[[138 140 157 135 105 135]
 [133 136 143 129 117 130]
 [125 108 121 155 120 141]] -> 120

[[133 137 146 130 135 128 129]
 [144 125 123 135 130 153 122]] -> 153

[[132 110 146 136 139 123 132]
 [107 139 122 136 119 134 122]
 [133 126 123 119 117 128 119]] -> 128

[[140 127 105 145 126]
 [137 130 129 125 126]] -> 125

[128 108 139  99 114] -> 99

[137 149 151 128 142] -> 128

[124 144 137 147 153 121] -> 153
---
[126 111 132 153] ans = 111

[[134 125 131 124 137 139 137]
 [134 131 121 123 131 123 131]
 [134 124 127 123 146 104 141]] ans = 146

[120 132 125 121 130 149 132] ans = 130

[106 146 112 105 151 145] ans = 105

[136 140  98 137 106 116] ans = 137

[134  99 133 120 127 111 100] ans = 127

[112 100 138 131] ans = 100

[[136 128 127 113 155 158]
 [101 128 142 122 139 109]
 [148 121 119 123 155 125]] ans = 123
---
(154, 107, 128, 124, 133, 109)	124
((113, 135, 124, 124, 129, 139, 135), (131, 102, 154, 152, 109, 128, 123), (115, 139, 140, 138, 128, 157, 111))	111
((150, 148, 148, 137, 102, 118), (128, 122, 106, 134, 109, 137), (145, 126, 103, 104, 137, 113))	104
(128, 156, 153, 119, 158, 102, 151)	128
(136, 149, 141, 132, 113)	136
((121, 134, 134, 124, 133, 108, 103), (133, 146, 134, 135, 121, 133, 104))	108
---
[111 124 141 128 124 126 151] result: 126
[129 123 101 120 144] result: 123
[142 110 147 116 102] result: 116
[134 142 107 119 130] result: 130
[116 117 127 132 142 138 106] result: 127
[113 102 125 123 109] result: 113
[144 117 132 107 124 112 123] result: 123
---
[[134 113 121 133 117 102]
 [123 128 126 128 121 123]
 [125 129 126 127 123 127]] >> 127

[[135 127 144 136 125 148 136]
 [137 127 145 138 125 147 136]
 [143 125 149 143 124 145 134]] >> 134

[[143 138 109 125]
 [126 156 115 116]
 [147 112 147 125]] >> 125

[[127 125 121 124 131]
 [109 121 111 113 119]
 [142 143 151 125 124]] >> 124

[[108 127 110 136 131]
 [100 128 109 132 135]
 [108 127 120 131 141]] >> 141

[[128  99 114 131 116 123 128]
 [129 117 146 127 142 130 131]
 [121 135 132 127 123 117 133]] >> 133

[[104 141 120 113]
 [107 133 121 150]
 [109 130 146 109]] >> 109

[[125 146 123 145 126 129 138]
 [135 129 119 130 130 153 127]
 [121 125 126  99 114 119 123]] >> 123
---
[[124 129 111 136 109]
 [132 112 133 131 149]]	124, 149

[ 98 106 109 111 121]	98, 121

[ 99 150 107 111 157]	99, 157

[[154 134 111 122 151 127 126]
 [129 129 141 135 133 124 149]]	154, 149

[[108 117 125 113 131 132]
 [130 140 119 105 131 140]]	108, 140

[[138 137 117 120]
 [128 108 137 133]
 [126 153 123 122]]	138, 122

[129 128 133 130 150 133 136]	129, 136

[[ 98 142 129 143 107 104]
 [138 117 131 123 129 139]]	98, 139

[[113 144 119 120 146 132 126]
 [143 106 145 131 105 115 128]]	113, 128
---
[[130 107 129 133 140 123 132 130 130 110]
 [128 107 130 135 136 123 130 129 132 109]
 [133 110 127 131 144 124 135 131 128 111]
 [123 109 132 138 126 123 125 127 134 112]
 [129 107 129 134 138 123 131 129 131 109]
 [126 107 131 136 132 123 128 128 133 110]
 [131 108 128 133 142 123 133 131 129 110]
 [132 109 127 131 143 124 134 131 128 110]
 [125 108 131 137 130 123 127 128 133 111]
 [124 108 132 137 128 123 126 127 134 112]
 [127 107 130 136 134 123 129 128 132 110]] 130

[[151 132 133 107 115 141 128 125 116 115 128 132 121 127 136 124]
 [131 136 131 131 133 128 128 130 125 127 133 122 126 132 129 128]
 [153 133 133 106 115 142 128 125 115 114 128 132 120 127 137 124]
 [142 129 131 114 119 137 128 125 121 120 127 132 124 126 133 126]
 [131 136 130 131 133 128 128 130 126 126 133 122 127 132 129 129]
 [155 135 134 104 114 144 128 125 114 112 128 132 120 127 138 124]
 [148 157 139 127 137 134 129 133 114 117 143 111 119 142 137 128]] 127

[[116 121 125 110 127 141 142]
 [102 132 144 130 115 131 109]
 [139 106 128 127 122 121 133]
 [114 122 126 111 126 140 141]
 [115 122 125 109 127 141 143]
 [143 103 128 130 122 118 131]
 [123 117 136 130 118 124 120]] 127

[[123 137 136 125 122 133 125 131 120]
 [139 137 136 138 142 138 119 113 135]
 [118 126 103 135 152 134 118 118 138]
 [118 124 112 137 140 136 119 125 142]
 [130 129 128 129 130 126 130 129 129]
 [129 128 127 128 127 128 127 128 129]
 [114 142 130 124 121 132 126 134 120]
 [128 129 128 128 127 126 128 128 130]
 [135 130 143 119 126 124 145 130 129]] 125

[[119 127 131 118 125 109 120 109]
 [147 126 127 128 118 113 144 126]
 [116 119 116 146 135 122 118 130]
 [109 125 113 143 141 130 108 131]
 [135 106 144 122 124 123 135 121]
 [138 137 116 135 123 120 134 132]
 [117 124 137 110 122 117 122 108]
 [120 121 137 113 118 125 128 115]
 [145 124 142 110 106 118 149 117]
 [116 133 124 127 137 134 115 127]
 [143 131 135 111 117 116 141 117]
 [126 125 126 125 112 116 133 119]] 109

[[149 148 128 128 108 128 121 128 128 123 117]
 [121 126 130 128 108 128 141 128 128 136 145]
 [130 133 126 128 143 127 132 128 128 130 131]
 [146 141 128 128 110 127 134 128 128 131 136]
 [154 149 127 128 114 127 124 128 128 124 121]
 [135 136 129 128 104 128 136 128 128 132 139]
 [146 143 128 128 121 127 132 128 128 130 132]
 [154 146 127 128 110 128 114 128 128 120 109]
 [151 145 128 128 124 128 118 128 128 123 113]
 [155 147 127 128 117 127 127 128 128 127 126]
 [120 122 125 128 143 128 121 128 128 124 117]] 128

[[136 128 126 136 130 127 132 134]
 [130 127 132 122 125 135 131 128]
 [124 121 136 120 130 129 123 120]
 [127 130 127 125 134 125 122 124]
 [136 134 141 107 119 128 137 117]
 [129 128 117 145 136 121 123 134]
 [137 131 126 130 120 130 140 134]
 [134 131 133 115 122 131 135 124]
 [136 127 139 116 130 134 130 124]
 [123 132 114 142 130 111 121 125]
 [125 130 131 116 114 133 136 125]
 [117 131 128 115 116 132 130 122]] 127
